Turns in one plane each, and the order they were made in; the first pair answered:
Q_376:
[ 19 -34  26  15  15  -5  11 -13  17  -3  18  -5  14  25]  ->  [ 15 -18  -4 -29   0  12  16 -31  25  -2   8 -15  21  14]
[-12 -26  46  36 -52 -44  18  -8 -42  44  -7 -28  54  16]  ->  [-13  -3  -1 -26 -67 -28  22 -29 -26  46 -17 -48  60 -10]
[ 40  51 -33   7  70  17   6  31  17 -21  -3  51  -4 -26]  ->  [ 40  41 -14  27  74  14   1  38  20 -12  -6  63   7 -19]
[-14   0   6  28 -28   4 -68 -26  15 -58  71  18  -7 -15]  ->  [-11  -6  -5  16 -36   9 -70 -35  29 -47  66  22   9 -22]
Q_834:
[ -7  -1  21  22  -7 -41  13   2   0  33   6 -27 -42  28]  ->  [ -5 -11  11   2 -23 -36   8  -1  21  58 -21 -27  12   7]
[-25  23 -69 -28 -20  11   4 -44  14 -17  17 -17 -24 -21]  ->  [-24  23 -69 -29 -16  14   6 -40  18 -20  15 -18 -26 -21]
[ -4 -31  -5 -37 -14   4 -17 -19  54   9  20  18  38   0]  ->  [ -1 -23   3 -12  11   2 -24   0  50 -24  49  38 -17  13]
[  9  30 -50 -56  10  27  24 -21  14 -20  20   2 -72   3]  ->  [  6  33 -43 -61 -20   7  44 -32 -10  -1  15 -32 -50   9]
Q_207:
[  8 -14  34  52  18 -20  16  22 -31 -18   1  13   1  15]  ->  [ 13  -7   4  28  38   9  -2  27  -3 -38   8  40 -26   1]
[  0  -4   3 -25   7  20  -1 -24  32   4  42  11 -32   6]  ->  [ -7  -8  18 -22 -11   0  17 -33   1  18  44 -19 -14  17]
[ -3  12 -17 -14  17  -8  15 -21 -33 -14 -25 -37  61  20]  ->  [  4   0   4  14  34  -6 -10  -1 -10 -10 -40  -2  72  11]
[ -9 -14   7 -14 -28  -9  30 -37 -16  16  49 -22 -17  24]  ->  [ -4 -36  42  33 -15 -20  14 -12   3  28  27  10  14  26]
Then:
Between the rows of a pair lie 2 to 4 turns.
[ 11  39 -68 -42  21  29  -9  21  24 -34 -30  23 -13 -49]  ->  [  0  31 -59 -61 -23  -3  22 -10 -26   5 -36 -38  32 -43]
Q_834, Q_834, Q_834
[ 15 -11 -18  15   5 -26   8   1 -54 -23  45 -31 -12  51]  ->  [ 27 -50  -4  20   1  -9 -25  -3  16  13  23  15  60  36]
Q_376, Q_834
[ -9   1 -10 -34 -15   4  28  -4 -23 -31  54  -7 -71  52]  ->  [ -5 -51  47   9 -36 -29  17   0 -17  42  -6  -3  60  38]
Q_834, Q_207
[ -9  12  -9   3  32  27 -18  21  28 -27   9  30 -55   3]  ->  [-28   7  18  -4 -17 -33  27  -3 -47  14   2 -55  -3  18]
Q_834, Q_834, Q_376
[ -5 -28  32  10 -10 -15 -16  -1 -11  42 -11  -2  67   1]  ->  [ -6  -4 -35 -63  -5  32 -17 -24  20   1  34   3 -11   2]
Q_207, Q_834, Q_376, Q_207
[ -8 -43  39  19 -38 -25  -2 -18  13  31   9  -8  50   9]  ->  [ -1 -14   8  20  15  17 -24  15  37 -34  28  46 -48  10]
Q_376, Q_834, Q_834, Q_376
[ -7   5  17  44  20 -22  -2  19 -34  -6 -11  -1  -4   6]  ->  [  2  -7  -2  20  24   6 -27  14  28   7 -23  33  18 -18]
Q_207, Q_376
[  9 -19   0 -42  -5  25 -11 -43  42  -9  34   8 -14   0]  ->  [ 12 -42  35   2  -5   5 -20 -24  40  14  15  17  29   6]
Q_207, Q_207, Q_834
[-16  38 -23 -11   0  28  27 -10 -24 -12  -2 -57 -54  19]  ->  [-10   3  21  27 -14   4  15 -10 -13  42 -50 -55  45   4]
Q_834, Q_207
[-12 -36  28  23 -12 -19 -14 -17  17  10  27 -11  19  26]  ->  [ -5 -26  -3  -5   0   4 -32 -15  53  -7  21  15   2   8]
Q_834, Q_207
[-11 -46  29   7 -36 -26  29 -19 -11  25  64 -14  -8  46]  ->  [-15 -39  35  10 -41 -39  31  -9 -21  43   8 -29  52  16]
Q_834, Q_376, Q_207
[ -4 -26  23  -4 -16 -30  13  -9 -33   9  27 -25  34  26]  ->  [ 12 -21 -15 -22  17  21 -28   0  45 -14   9  40  18  -3]
Q_376, Q_207, Q_207
[  0  -6  22  29  10 -34  15   3 -23 -22  -1 -16 -32   9]  ->  [  2   6  -2   6  10 -13  15  -2 -20 -31  10 -11 -56   5]
Q_207, Q_207, Q_207
[ -3  44 -32 -21   7  26  15   3  -9 -31  -9   3 -27 -34]  ->  [ -9  25   8  17 -15 -17  37  -1 -51  -4 -14 -27  12 -11]
Q_834, Q_207
[ 15  -9 -38 -58  -4  43 -22 -22  63  17  -3  17  23 -33]  ->  [  2 -30  15 -20 -39 -13   9 -33   3  59 -11 -36  72 -11]
Q_207, Q_207
[  4  11  24  70  11  -9  -5  21   5   5  16  18 -12  21]  ->  [ -2  24  13  44 -16 -27  25   1 -32   7  30 -25 -20  33]
Q_207, Q_207, Q_207
[ 24   2  17 -27 -28 -21  21  39   2  34 -27 -58  43  -6]  ->  [ 36 -11  25  17  21   9 -18  66  55  -8   6  22 -14   4]
Q_207, Q_207, Q_834, Q_376
[ 34  46  -5  52  53 -12  -5  44 -11 -33 -75  11  45 -29]  ->  [ 29  66 -36  13  45   2   0  37 -10 -39 -76  -6  39 -38]
Q_376, Q_376
[-24  24  17 -11 -22 -36  24  -8 -54  26 -19 -61  22  19]  ->  [ -5  -4  13  -7  -7  -6 -22  10  18  41 -60  -1  74 -16]
Q_376, Q_834
[-10  16  37  53  33 -17 -15  26 -24  -4 -10   3 -25  16]  ->  [  3  10  29  47  34  -1 -31  26  19   7 -33  29   1  -8]
Q_834, Q_207
[-26  34  35  25   6 -40  -3  37  -9   6 -46 -17  43 -20]  ->  [-28  56   7  -4   5 -31  11  32 -17  -4 -42 -34  22 -26]
Q_376, Q_376
[ -5  -2  32  41  23 -26 -14  53 -20 -45  -8  12 -44  16]  ->  [ -3  12 -24 -19  17   9 -18  33  11 -65  11  11 -70  11]
Q_376, Q_207, Q_376
[  9 -13  37  51  16 -32 -25  40 -32 -35  17  16 -24  25]  ->  [  5 -13  -5 -35 -36 -28   0  -8 -20  20 -33 -38  74  -9]
Q_207, Q_834, Q_834
[-10 -26 -28 -49 -49 -15  22 -43  49  49  39 -25  45  22]  ->  [ -6  20 -75 -78 -27  18  11 -18  60  16  10 -15  13 -16]
Q_207, Q_376, Q_834
[ -4  17  17  42 -17 -10  20  26 -51   3 -11 -28 -12  15]  ->  [  0  28  -2  20 -18   0  24  23 -50 -16   2 -26 -38  21]
Q_207, Q_207, Q_834
[ 18   6 -24 -28   7  11  -8 -19  35   6  41  -7 -45   9]  ->  [ 15   1   5   0   8 -12   5 -14   3  10  57 -22 -51  29]
Q_376, Q_207
[ 61 -68  43  71 -33  -1 -15   0 -19  24  37 -34  26 -10]  ->  [ 67 -41  27  86  10  20 -50  36   5 -11   5   8  -2 -38]
Q_376, Q_376, Q_207, Q_207
[  6 -20  39  42   3  -8   0  11   7   1  16  26 -32  14]  ->  [  0  -5  -4 -28 -39 -10  26 -25 -10  24  13 -33  -5   8]
Q_207, Q_207, Q_834
[ -5  34  -2   8 -18  33   2  10  12  21 -57  15  55 -44]  ->  [-18  46 -24 -25 -33  34  23  -5  -7  14 -45 -12  38 -37]
Q_207, Q_207
[-15 -44   1  33  46   0 -38  75  28 -10 -64  72  32 -58]  ->  [ -30    1  -27    8   51   -5    1   69  -37  -66   17   37 -102  -17]
Q_834, Q_207
[  4  23 -14   4  25  31 -25   5  20  14 -13  18  43 -22]  ->  [  2  47 -30 -13  28  42 -12   3   2 -11  19   8 -12 -13]
Q_207, Q_834
[-10  26 -19  -4 -21 -19  24  -5 -46  -6  29 -24 -67  22]  ->  [ 13  23 -38  -3   9  28 -24  18  31 -17   1  43 -56  -8]
Q_834, Q_834, Q_834
[  9 -14  14  52  43  18 -34  31   8 -22  10  47  -5  -7]  ->  [ -6 -18  35  58   7 -27   9   7 -57   6  15 -19  27  17]
Q_207, Q_207, Q_207
[-13 -25   7   7  24  19 -27  35  57 -24 -15  62 -12  -7]  ->  [-26   6 -10 -10  13   1  16  22  -7 -49  24  11 -74  19]
Q_376, Q_834
[  7 -38  24  22 -12   5 -19 -27  44  16  26   9  27  20]  ->  [  9 -14  -4  -4   2  26 -33 -21  65   1   1  26  20  -7]
Q_376, Q_207, Q_207, Q_207
